Read these off the row that follows.
1) Read off the entry just right of the smallest entry.
2) Read off the entry just left of the largest entry.
  6.1   13.9   30.2  -53.5  -29.3  -25.2
1) -29.3
2) 13.9

Read these off the grid that follows.
1) What is the entry just right of 1.431?
2) What is the entry just right of -1.308?
3) What is the minimum?
4) What is the entry just right of 0.596?
5) What is the entry just right of 0.523?
array([[-0.951, -1.045,  0.241, -0.917,  0.869, -1.425, -1.056,  0.705,
        -2.384, -1.584,  0.437],
       [ 0.485,  0.265,  0.908,  0.523,  0.352,  0.433,  0.419, -2.195,
         0.596,  0.831, -0.535],
       [ 1.431,  0.183,  1.013,  1.310,  0.452, -1.308,  0.750, -0.863,
         0.103,  1.514,  2.377]])
1) 0.183
2) 0.750
3) -2.384
4) 0.831
5) 0.352

Questions about the grid below. Indices start at 1.
1) Read off the entry at row 1, column 3.
2) Read off the entry at row 1, column 1.
3) Read off the entry in the top-right corner.
4) Read off the entry in the bottom-right corner.
5) Read off the entry in row 3 and column 1.
6) Read off the entry directly below the centre entry.
7) Read off the entry just right of the largest entry.
8) Read off the entry directly above the smallest entry.
[[-8, 12, 24, -1, 3, -7, 3, -16, 24, -9, 8],
 [14, 10, 17, -11, 7, 7, 10, -17, 10, 6, 12],
 [2, 9, 11, 11, 3, -17, -7, -14, 1, 13, 0],
 [-8, 1, 31, 7, 6, 5, 17, 5, -28, 1, 2],
 [14, 25, -21, 11, 20, 2, 10, 5, -9, -15, 8],
 [-5, -4, -2, 1, 2, 7, 3, -5, 22, -8, 2],
 [11, -2, 19, -5, 10, -11, -14, 16, 18, -17, 9]]
1) 24
2) -8
3) 8
4) 9
5) 2
6) 2
7) 7
8) 1

data = [ 35.3  51.9  32.0 -11.8  14.9]
The 3rd entry from the left -> 32.0
What is the first entry from the left?
A: 35.3
The entry just left of 32.0 is 51.9
What is the entry just right of -11.8?
A: 14.9

[[540 538 433 547 550 596 382 619 381 370 339 421 269 673 421]
 [473 525 386 566 208 415 366 440 473 525 315 706 450 455 345]
 [408 402 758 648 238 493 394 395 473 494 385 413 293 413 536]
 [316 384 565 395 287 399  68  26 285 525 559 212 299 862 477]
 [ 90 433 220 423 346 365 434 433 258 179 174 318 352 420 554]
 [329 365 308 597  52 403 497 466 418 417 565 406 519 505 370]
 [466 308 609 240 265 430 492 335 178 459 489 520 418 567 467]
 [424 382 275 492 544 527 206 513 467 549 236 275 332 555 318]
 [470 371 305 471 510 162 346 420 138 529 399 373 375 439 378]
 [514 244 326 405 439 312 230 398 303 581 412 417 419 621 677]
 [591 374 423 276 649 479 354 176 633 460 273 385 426 626 486]
 [590 438 340 529 326 550 520 653 494 503 514 315 762 450 394]
 [ 99 202  47 571 605 799 603 188 247 329 576 201 419 145 664]]
Rows and columns are numbered from 1.
Report the bottom entry of the column that holds the smallest entry.
Answer: 188
Report the entry just left of 479.
Answer: 649
Report the top-left entry.
Answer: 540
Report the entry just right of the largest entry.
Answer: 477
The entry directly below 138 is 303
Report the entry just left of the centre entry.
Answer: 492
The entry directly above 244 -> 371
The entry in row 1 and column 3: 433
The entry just right of 519 -> 505
Report the top-right entry.
Answer: 421
Report the entry in row 1 and column 2.
Answer: 538
The entry in row 3 and column 2 is 402
Report the entry at row 2, column 1.
Answer: 473
Report the entry directly below the smallest entry.
Answer: 433
The maximum: 862
Report the entry just right of 258.
Answer: 179
Report the entry directly below 555.
Answer: 439
Report the entry in row 3 and column 1.
Answer: 408
Report the bottom-right entry.
Answer: 664
Report the entry directly below the largest entry.
Answer: 420
Report the entry just left of 677.
Answer: 621
The entry just right of 208 is 415
The entry just right of the smallest entry -> 285
Report the entry just left of the largest entry.
Answer: 299
Report the entry just right of 513.
Answer: 467
The entry in the bottom-left corner is 99
Report the entry at row 2, column 3.
Answer: 386
The entry just left of 206 is 527
Report the top entry of the column that holds the largest entry.
Answer: 673
Report the entry directly below the centre entry.
Answer: 513

(-1.236, -1.250, 0.966, -0.174, 2.042, 0.593, -0.637, -1.327, 0.724, -1.172, -0.989, -0.184, -0.683, 1.307, -0.765)
The entry just left of the smallest entry -> -0.637
The entry at the centre -> -1.327
The entry just left of 1.307: -0.683
The entry just right of 2.042 -> 0.593
